In the data rows, the value 128 means zero.
The rows fall into hidden groups. There are 2 groups. Groups can overlap: rows of different groups may look alike.
The table:
[103 117  98 176 156  80 128 144 108 139 164  84  92 141  89 176  89 102 137]
[ 64 136 172 110 153 129  64 148 145 192 144  71 144 180 144 154 114  64 133]
[148 100 153 132  92 153 122 119 148 180 111 133 127 146 114 105 128 153 108]
[122 162 128 107 151 108 151 167 122 142 103 134 107  71 108 130 137 148 130]
[133  71 167 133  96 134 130 130 114  94  96  98 158  96 156 144 100 111 162]
[ 94 124 185  64 154 185 117 153 153 126 180 153 136 100 137 180 124  96 132]
[ 96 139 110  92 185 149 133 126 206 145 117 129 102 151 111 172 120 124  96]
[ 98 133 145 100 148 164 115 100 162  76 206 156 126 118 105 185 117 137  92]
[119 149 164  84 160 111 192 158 127 114  76 130 156  64 145 123 141 103 192]
[169 107 124 146  98 148 123 120 134  87 127 141 176  76 160 148 122 145 148]
[111 154 133 108 146  92 185 114 107 107  92 110 151 105 146 110  98 105 185]
[180 111 119 162 110 133  94 138 110 127 169 172 132 145 128 117 164 127  98]
[110 206  64 160 126  50 154  50  98  80 142 108 148 138 149 111  64 123 149]
[ 76 146  89 120 158 122  92  76 180 148 139 100 100 206 122 162  76 122  80]
[ 87 142 126  89 176 136 110 115 185 153 110 112 122 167 117 160  96 118 122]
[100 127 192  98 164 160  50 164 138 206 146  96 145 153 148 153 142  50 139]
[108 123 117 206  50 123  71 172  50 128 148  50 119 185 142  50 154 154  50]
[154 105 136 142 100 145 134 112 129  92 162 167  80 142 107 134 156 142 117]
[185 114 103 169  64 141 102 103 112 110 176 192 124 156 134 120 180 129  76]
[ 89 129 148  94 162 156 119 102 164  96 185 154  84 108  92 206 105 136 110]
[162 108 114 136 103 132 136 108 139  50 154 169  87 139  64 151 169 149 107]
[145  64 162 123 122 142 137 133 123 102 149 162  94 136 100 114 162 108 141]
[130 103 132 148  89 137 138  92 154 160 105 124  50 160  76 145  84 160 105]
[160  87 146 118 118 169 139 137 151 167 102 149 117 132  96 138 129 164 115]
[114 172 115 122 139  94 172 118 117 115 108 115 154 115 151 122 110 114 176]
[115 151 130 114 138  71 148 162  94  89  87  89 123 117 118 112 146 146 136]
[128 167 102 145 129  96 156 123 103 129 124 119 180 123 192  94 118 110 172]
[137 153 107 111 145 112 169 149 119 132 119 144 167  84 169 129 139 112 169]
[167  89 154 130 120 144 126 146 118 122 151 176 138 130 124 108 158 115 129]
[124 176  92 126 141 103 180  98 128 111 115 132 146 111 154 133 123 133 160]
[123 160 111 127 136 100 158 136  80 123 129 122 185 110 185  64 134  94 167]
[136  94 134 137 108 158 118  89 149 158 126 137  98 148  98 139 132 162  84]
[127 156  87 144 137  87 146 160  89 144 130 120 133 112 129  96 148 120 103]
[102 180 142 112 142  89 153 176 100 176 100 105 115 122 102 102  80 176 127]
Some new rows, each followed by its group:
[107 130 137  80 180 192  98 156 172 172 141 145 142 134 141 156 145 100 118] ~ FT
[141 110 120 151  87 119 132  96 133  64 158 160  71 162  87 137 153 132 120] ~ Mv
[ 92 132 149  87 169 176 127 134 160 105 192 158 128  94 123 192 130 126 119] ~ FT
[138  98 139 124 111 151 142 110 156 146  89 128  64 154  71 142  87 167 100] ~ Mv
[146  50 180  96 124 172 145 145 158 164  71 146  89 129  50 146 126 169 134] ~ Mv
[105 158 127 119 130  64 176 128  76 103  98  76 162 119 153  89  92  71 180] ~ Mv
[118 185  76 149 133  98 160  80 132  98 136 118 153 126 158  98 102 138 151] ~ Mv
[142 122 122 158 123 110 144 192 102 118  94  87 110 114 119 118 172 192 138] ~ Mv
[120 148 129 102 144  84 149 141 126 138  64  94 108  80  84 124 144 139 145] ~ Mv
[153  76 176 115 115 180 103 206 105 117 107 138 137  98 127 128 192 158 128] ~ Mv
[126 169  96 128 132 105 167 139  92 130 132 123 164 107 176  71 127 107 164] ~ Mv
[158 102 141 141  94 138  96 151  71 137 118 126 192  87 206  84 138  84 158] ~ FT
[112 120 156 105 128 206 141  84 146  71 123 142 120  92  80 141 111 180  94] ~ FT
[164 119  84 180  71 126  84  87 130 108 172 185 105 158 132 119 176 134  64] ~ Mv
[132 138 100 185 117 102 108 169  64 124 134  80 134 127 136  80 151 185 112] ~ Mv
[176  92 144 138 112 154  89 154  96 136 167 180 141 133 139  87 185  92 124] ~ Mv
[144 144 206  50 192 118 206 180  87 141  50 151 206  50 167  92 149  80 206] ~ Mv
[ 84 141 123 103 167 130  76 117 169 149 120 111 129 176 133 164 108  98 111] ~ FT
[ 80 137 158  76 206 128 129 142 176 162  80  92 114 164 103 167 107  87 142] ~ FT
[139  80 160 129 105 167 105 124 141 185 112 127 130 144 130  76 119 156 123] ~ Mv
[192 115 105 153 114 139 124  94 137 112 156 206  76 137  94 136 167 141 102] ~ Mv
[206 134  50 192 119 117 100 185 124 134 145 139 139 102 138 100 206 206  71] ~ Mv
[129 164  80 139 134 107 164 129 115 133 138 136 169 103 180 115 133 128 154] ~ Mv
[117 192  71 164 127  76 162  71 111  84 128 107 149 128 162 107  94 130 153] ~ Mv
[ 50 128 169  71 172 120 120 132 167 151  84  64 111 172 115 158  50  76 144] ~ FT
[172 112 112 154 107 162 107 127 136 119 137 148 160  89 164 149 136 144 146] ~ FT
[ 71 145 108 117 149 124  87  64 192 156 133 102  96 192 110 169  71 117  87] ~ FT
[151  96 138 156  84 127 112 111 120 100 160 164 103 149 112 132 160 119 114] ~ Mv
[156 126  94 172 102 114 114 122 142 154 153 117 118 120 126 127 112 172  89] ~ FT
[149 118 118 167  76 115  80 107  84 120 122 103 172 124 172 103 115  89 156] ~ FT
[134  84 151 134  80 146 111 105 144 169 114 114 112 169 120 126 103 151 126] ~ Mv
